One turn sends every row of this set to another row. A few are shown first. Where does it send the rows asked after them?
Q_936: .03 .01 -.10 .04 -.13 .03 -.07 -.10 -.16 .01 .10 -.18 .20 .08 -.17 .03 -.06 .25 .09 .35 -.04 .13 .02 .10 -.08 .24 -.24 .13 .13 .00 -.19 .11 .08 .17 .02 -.19 -.12 .01 -.04
Q_464: -.06 -.24 -.09 .22 -.03 -.01 -.01 .01 -.22 .09 -.03 -.03 .21 .06 -.24 .06 .09 .17 .12 .18 -.20 -.08 .07 -.34 .06 .06 -.32 -.08 .12 -.22 -.16 .06 .03 .09 .10 -.20 -.02 .29 .00
Q_889: .04 .00 -.12 .13 -.03 -.10 -.10 -.19 -.08 -.03 .03 .09 .06 -.12 -.21 .13 .02 .07 .12 .05 .01 .18 .28 -.29 -.05 .09 -.15 -.08 .15 -.08 -.18 .05 -.15 -.14 .09 -.05 -.17 -.15 .03
Q_552: -.04 -.10 -.04 .03 -.03 -.07 -.05 -.22 -.20 -.23 -.04 .23 .15 -.02 -.30 .02 .19 -.07 .13 .04 -.02 .06 .21 -.11 -.04 .22 -.13 -.06 .08 -.21 .01 .12 -.11 -.07 .24 .06 -.13 -.15 .01
Q_196: .00 -.10 -.11 .03 -.02 -.10 -.01 -.23 -.18 -.22 .15 .06 .00 .03 -.24 -.02 .16 .00 .16 -.01 -.11 .06 .20 -.15 -.03 .16 -.19 -.12 .10 -.23 .09 .08 -.15 .03 .27 .11 -.08 -.07 -.02
Q_347: -.01 -.11 -.19 .09 -.05 .04 .01 -.04 -.23 -.09 .16 -.14 .29 -.05 -.10 .03 -.03 .07 .06 .17 .16 .00 .16 .22 .05 .19 -.21 .26 .12 -.01 -.08 .04 -.15 .27 .03 .07 -.08 .20 -.03
Q_288: .00 -.13 -.13 .06 -.07 -.17 .13 -.07 -.28 -.01 -.10 -.21 .11 -.19 -.23 .09 -.07 .22 .10 .10 -.19 -.11 .00 .12 .03 -.15 -.22 -.08 .17 -.09 .18 -.12 -.20 -.15 -.06 -.08 -.11 .11 .13
Q_665: .05 -.35 .08 .14 -.08 .07 .23 -.12 -.14 .01 -.15 .00 .36 -.03 -.13 -.03 .11 -.02 .01 .24 -.16 -.08 .13 -.33 .01 .03 -.12 .03 .24 .00 -.12 .02 -.07 -.04 .22 -.11 .03 .12 .03
Q_210: -.01 -.30 -.16 .04 -.12 .15 .02 -.03 -.15 -.02 .17 -.16 .11 .11 -.06 -.08 .02 .01 .05 .24 .15 .05 .20 .12 -.03 .24 -.19 .19 .19 .04 -.09 .06 -.13 .21 .09 .13 -.11 .13 .05
Q_47: .08 -.18 -.06 -.05 .00 -.20 -.01 -.09 -.42 -.15 .00 -.19 .13 -.09 -.11 .26 .01 .09 .09 .10 -.14 .01 .18 .28 -.07 -.07 -.08 -.14 .01 -.04 -.13 .15 .07 -.12 .07 -.11 .05 .11 .22
Q_705: -.27 -.34 -.15 .09 -.04 .05 -.07 -.16 -.30 -.06 -.01 .05 .11 -.06 -.19 -.06 -.10 .25 .09 .42 -.02 -.14 .04 .03 -.03 .21 .02 .10 .16 .00 .10 .20 .00 .03 .08 -.02 .03 -.08 -.05
Q_536: -.13 -.22 -.14 .13 .03 .00 -.07 -.14 -.36 -.04 .15 -.26 .10 .12 -.10 .01 -.08 .14 .25 .35 .00 -.12 .08 -.10 .01 .21 -.05 .01 .06 .01 .07 .28 .06 .10 .15 .10 .12 .08 .06
Q_749: .00 -.30 -.08 .05 -.14 -.13 .04 -.10 -.28 .07 .09 -.25 .09 -.01 -.10 .16 .10 -.07 .16 .16 -.06 -.10 .18 .12 .01 .22 -.31 -.07 .10 -.02 -.20 -.12 -.13 -.21 -.13 .03 -.09 -.15 .29
Q_90: -.16 -.21 -.06 .03 -.09 -.10 .22 -.14 -.22 .07 -.12 -.02 .35 .01 -.23 .02 .10 .18 .04 .21 -.22 -.10 .07 -.30 .10 .07 -.21 .12 .10 -.15 .01 -.06 -.11 .02 .13 -.15 -.06 .19 -.10
Q_783: -.04 -.25 -.06 .07 -.06 -.08 .14 -.08 -.27 .04 -.10 .05 .33 -.07 -.42 -.08 -.02 -.02 .04 .08 -.01 -.19 .03 -.15 .00 .17 -.20 -.05 .04 -.04 -.03 -.07 -.20 .06 .10 -.16 -.02 .33 -.09
Q_786: -.03 .00 -.08 .00 .02 -.02 -.02 -.06 -.41 -.04 .05 -.20 .09 -.10 .02 .13 -.01 .14 .04 .20 -.27 -.10 .22 .21 -.19 .01 -.15 -.22 .04 -.03 .10 .09 .01 -.07 .05 .04 -.07 .09 .13
Q_390: .01 -.32 -.05 .19 -.06 .08 .16 -.02 -.21 .11 -.01 .07 .21 -.01 -.22 .05 .08 -.12 .12 .09 -.11 -.08 -.03 -.28 -.02 .11 -.12 -.10 .15 -.10 -.21 .02 -.07 .11 .07 -.02 -.01 .33 -.02
Q_407: -.15 -.13 -.13 .03 -.05 .12 -.08 -.12 -.40 -.09 -.01 -.02 .15 -.16 -.06 .04 .07 .17 -.03 .22 -.20 -.19 .18 .26 -.15 .03 -.26 -.16 .20 -.12 .07 .03 -.23 -.10 -.06 .08 -.15 -.06 .10
Q_619: .10 -.36 -.07 -.13 -.10 -.22 .10 -.17 -.31 -.08 .02 -.20 .05 -.01 -.17 .13 .01 .10 .11 .17 -.05 .02 .12 .19 -.01 .04 -.15 -.12 .12 -.04 -.25 .04 -.11 -.25 -.04 -.11 -.05 -.07 .31
Q_79: -.01 -.13 -.12 .37 -.13 .00 .05 -.06 -.16 .24 .09 -.20 -.02 -.05 -.16 .03 -.04 -.02 .15 .30 .07 -.17 .02 .04 .00 .12 -.11 .14 .10 -.05 -.23 .04 -.05 .04 .00 -.05 -.10 -.16 -.09
Q_454: .04 -.04 -.14 .11 -.04 -.20 -.09 -.27 -.11 -.18 .07 .00 .11 -.15 -.24 .12 .02 .11 .10 -.03 -.01 .16 .29 -.21 .03 -.08 -.18 -.01 .17 -.10 -.09 .02 -.22 -.06 .17 -.09 -.05 -.10 -.04
Q_363: .09 -.31 .04 .20 -.01 -.02 -.02 -.04 -.20 -.03 -.15 -.04 .35 -.02 -.36 -.11 .00 .07 .00 .21 -.05 -.16 .19 -.23 .00 .07 -.32 -.10 .13 -.03 -.12 .05 -.04 -.01 .21 -.28 .04 .23 .04
Q_236: .09 -.21 -.11 .16 -.08 -.03 .13 -.23 -.24 .03 .01 -.26 .10 .04 -.20 -.04 -.06 .12 .12 .33 .16 -.14 -.02 .03 .10 -.09 -.08 .16 .21 -.09 -.25 .20 -.25 -.02 .08 -.08 -.02 -.14 -.02
Q_66: .02 -.23 -.11 .14 -.05 -.05 .07 -.03 -.39 -.09 -.07 -.17 .08 -.12 -.25 .12 .08 -.04 .16 .02 -.09 -.15 -.03 .20 .03 -.08 -.17 -.17 .17 -.15 .15 -.08 -.24 -.06 -.02 .08 -.04 .26 .16
Q_102: -.03 -.34 -.04 .16 -.04 -.01 -.16 .00 -.29 -.06 -.26 -.13 .19 -.12 -.23 .22 -.05 .04 .14 .18 -.14 -.04 .04 .01 -.04 .02 -.28 -.22 .06 -.06 -.07 .05 .06 -.24 -.07 -.21 -.12 -.03 .30
Q_639: -.05 -.16 -.11 .15 -.06 -.13 -.01 .01 -.22 .08 -.13 -.22 .14 -.14 -.12 .28 -.06 .20 .17 .13 -.28 -.03 .00 -.04 .01 -.09 -.26 -.10 .09 -.05 .04 -.05 .05 -.18 -.09 -.16 -.13 .01 .22
Q_74: .05 -.21 -.11 .18 .02 -.09 -.07 -.19 -.39 -.12 .05 -.31 .24 .09 -.25 .07 -.05 .05 .23 .23 .19 -.16 .05 .05 .11 -.03 -.09 .10 .08 -.03 -.14 .28 -.09 .09 .17 -.03 .16 .08 .07
Q_658: .00 -.19 -.05 .09 -.17 .06 -.18 -.07 -.20 -.07 .01 -.16 .24 .16 -.22 .07 .05 .06 .08 .30 .03 .10 .13 .17 -.11 .21 -.21 .18 .12 .09 -.23 .10 .14 .18 .15 -.23 -.03 -.03 .04
Q_846: -.20 -.27 -.14 .34 -.07 -.01 -.15 -.04 -.27 .03 -.03 .06 .14 -.16 -.29 .07 -.05 .02 .10 .28 .09 -.22 .05 .18 -.03 .17 -.04 .16 .06 -.02 -.09 .06 .04 .08 .04 -.11 .00 -.10 -.10
Q_333: .00 -.42 .03 .06 -.08 .10 .02 -.08 -.31 -.13 -.30 -.16 .17 -.04 -.17 .07 .05 -.09 .08 .27 -.10 -.07 .08 .01 -.07 .11 -.18 -.20 .14 -.04 .07 .04 -.07 -.30 .01 -.03 -.10 -.06 .30
Q_698: .05 -.04 -.13 .13 -.01 -.20 -.08 -.24 -.16 -.22 .17 -.06 .06 -.06 -.28 .05 .07 .00 .14 -.10 -.06 .08 .28 -.14 .02 .01 -.22 -.07 .08 -.15 .06 .01 -.16 .05 .25 .00 .00 .00 -.05
Q_286: -.15 -.26 -.12 .18 -.09 .03 -.13 -.08 -.40 -.06 .02 -.05 .23 -.14 -.15 .19 .18 -.05 .09 .13 -.08 -.21 .18 .27 -.01 .11 -.34 -.05 .15 -.10 -.11 -.12 -.21 -.10 -.13 .06 -.10 -.11 .18
Q_370: .02 .00 -.18 .00 -.07 .03 .01 -.12 -.20 -.11 .10 -.09 .31 -.06 -.14 .03 -.08 .30 .04 .27 .04 .07 .02 .19 .03 .13 -.21 .24 .18 -.07 -.13 .11 -.11 .20 -.04 -.09 -.13 .10 -.10
Q_852: -.03 -.39 -.09 -.01 -.18 .15 -.09 -.09 -.18 -.12 .01 -.09 .15 .18 -.16 -.05 .09 .04 .01 .30 .12 .11 .17 .16 -.08 .17 -.16 .22 .23 .04 -.20 .10 -.04 .16 .17 -.09 -.06 -.01 .09
Q_863: -.01 -.33 -.01 .13 -.09 .09 .13 -.04 -.36 -.07 -.14 -.20 .08 -.01 -.09 .14 .18 -.19 .16 .17 -.14 -.09 .05 .06 -.01 .07 -.14 -.19 .15 -.13 .13 -.02 -.13 -.15 .01 .18 -.07 .12 .23
Q_228: .02 .01 -.06 .14 -.01 -.08 -.14 -.14 -.15 -.10 -.04 .16 .15 -.08 -.31 .11 .09 -.08 .15 .03 .06 .10 .27 -.19 -.08 .25 -.15 -.08 .03 -.09 -.11 .08 -.07 -.12 .16 .00 -.16 -.14 .05

Q_102 -> Q_333
Q_665 -> Q_390
And these:
Q_370 -> Q_936
Q_228 -> Q_552
Q_407 -> Q_786
Q_74 -> Q_236

